One vector is turned by the same rotation once a tick. Each row is the vector after some number of ticks, and that number follows the row.
The counts run from 0 to 841.
[162 164 180 156 156 159 112 114 113 132 150 121 123 148 105 166 142 114
 112 173 152 128 142 180 101 124 146  92 161  95 121 140 111 124 136 161] : 13
[127 134 140 153 175 171 134  95 163 132 160  93 133 123 120 117 130 175
 146 129 124  81 110 168 125 127 153 149 158  94 135 138 173 161 141 147] : 190
[153 138 136 146 167 135 140 104 122  92 143 146 128 152  63 178 122 108
 122 128 127 118 116 183 107 128 153 126 177  81 150 130 101 138 126 152] : 37
[119 151 153 146  67 143 122  88 143 143 155 131 127 109 132 161 100 113
 146 122  67 138 132 179 125 108 151 118 116  70 122 142 119 155 120 167] : 453
[144 136 172 135 111 149 120  96 137 142 147 102 103  95 159 185 122 117
 133 155 130 120 106 192  98 141 172 120 119  88 127 163 142 157 148 152] : 344
[105 122 143 120  91 130 140 111 142 152 162 108 108  99 145 180 110  98
  90 121 120 100 143 172  88 151 167 126 114  71 115 154 116 173 117 131] : 131
[121 129 150 151 109 143 151 107 116 152 120 150 113 172 166 138 136 119
  79 122 144 109 136 189 117 175 143 108 133  72 107 157 134 174 105 159] : 804
[109 156 185 141 112 150 108  90 151 162 176  86 122  97 143 176 118 122
 131 157 129 106 126 163 100 133 166  99 127  91 120 144 141 153 140 157] : 345
[158 137 120 161 187 169 143 128 115  99 121 137 119 175  81 127 138 155
 115 129 144 118 126 185 111 121 142 145 179  90 114 142 133 141 129 167] : 397
[ 95 130 112 152 146 135 142 124 153 149 166 142 120 130  95 115 110 142
  97  69 105  69 142 152 133 127 159 128 141  60 117 133 131 176 130 142] : 632
[ 83 147 144 169  82 146 118 101 143 139 163 135 108 116 141 127 115 154
 127 112  91 122 166 166 139 123 169 125 125  87  75 137 144 140 122 169] : 93
[155 144 156 169 145 133 101  91 111  91 152 128 116 139  92 172 109  96
 118 154 146 131 121 182  88 140 147 103 170  79 116 100 100 135 110 142] : 370
[133 138 144 148  99 152 133  76 112  81 122 137 115 146 124 188 100  98
 121 151 119 166 119 203 100 119 149 121 148  88 101 129 118 140  88 159] : 580
[122 154 172 123 133 170 123  98 142 123 155 100 106  99 121 193 117 121
 110 156 140 138 106 180 113  96 175 106 126 100 104 144 128 142 138 158] : 11
[109 159 168 153 166 146 110  91 138 129 171 131 129 128  96 162 102 105
  98 146 152 114 120 154 117 108 159  86 155  85 103 100 106 154 109 139] : 710
[104 124 116 147  99 144 130 131 133 109 160 132  97 111  98 179 101 128
  91 117 112 132 156 152 109  97 170 136 135  81  74 147 102 154 110 153] : 263
[139 115 103 148 115 136 119 112 123 107 156 141  96 101  83 136  82 113
 133  82  92 114 132 177 135 101 171 132 118  58  98 126 112 166 127 145] : 286
[113 138 117 164 117 128 112 123 133 130 173 145 108 108  85 139  86 126
 124  93  88 107 136 147 128  95 150 129 142  54 105 127 104 161 119 161] : 624
[106 151 141 158  99 174 131 103 138 122 147 137 104 123 126 123 105 160
 128 113 101 143 146 181 159  90 174 120 117  93  75 150 153 136 127 167] : 434
[ 97 128 122 171 133 155 124 139 138 177 148 125  98 128 144 119 118 152
 106  75 113  90 120 148 122 130 160 147 148  72 111 152 157 188 135 172] : 636
[139 136 168 116 116 145 126  91 140 112 162 104  98  97 121 178 116 116
 121 159 137 130 128 197 110 117 182  99 109  91  86 136 119 139 134 138] : 348
[140 150 148 154 121 132 134  97 106 106 138 167 137 160  87 166 119 102
 110 141 112 136 153 190 107 130 139 112 164  64 121 131  86 129 101 157] : 246
[ 85 129 135 166 144 145 110 113 152 104 168  88 105 102 103 184 110 149
 102 148 152 104 136 142  87 119 181 137 157  96  81 123 127 156 111 152] : 725
[118 144 167 135 118 166 114  95 147 158 155  94 103  94 169 167 120 130
 122 143 137 117 111 175 116 124 179 109 116  92 113 153 149 173 140 150] : 682
[101 161 150 176  92 154 111  91 137 159 150 140 129 131 150 144 105 131
 136 125  72 133 130 169 136 100 144 123 137  74 115 139 138 155 115 180] : 791
[ 91 139 154 144 101 135 113 122 139 171 163 114 109 113 146 158 114 108
  82 136 136  97 147 150 107 133 164 106 133  70  87 137 121 186 109 139] : 132
[152 104 132 156 138 123 103 119 130  96 170 102  75  97  97 157 106 128
 142 117 131  99 132 173 101 151 180 124 139  84  99 128 132 137 162 150] : 177
[142 130 144 179 176 149 118  92 148 125 150 102 132 148 127 105 145 167
 151 135 137  80 130 179 114 167 139 137 174  85 133 126 154 156 139 142] : 191
[172 111 134 144 157 155 111 124 115  93 160 114  69 109  92 137 109 119
 137 125 149 116 130 191 113 119 173 120 131  84  83 119 131 150 155 141] : 518
[132 148 158 164  90 136 114  83 101 135 150 171 126 154 134 118 117  99
 121 138 107 132 161 183 128 138 136  86 134  60 101 122 104 154 101 151] : 455
[171 144 184 160 121 138  99 103 116 146 151 109 100 124 152 148 145 110
 136 172 138 112 138 189  92 164 154  93 137  89 109 145 129 148 145 152] : 684
[142 133 139 131 148 179 149 111 149 154 144 122 121 124 119  95 121 145
 130  96 102 104 118 187 164  94 164 133 117  72 121 157 148 172 146 147] : 651
[181 122 131 155 143 160 136 113 127 147 136 135 126 158 129  84 144 134
 144 110 115  84 141 200 134 161 131 126 134  59 134 148 141 175 138 141] : 653
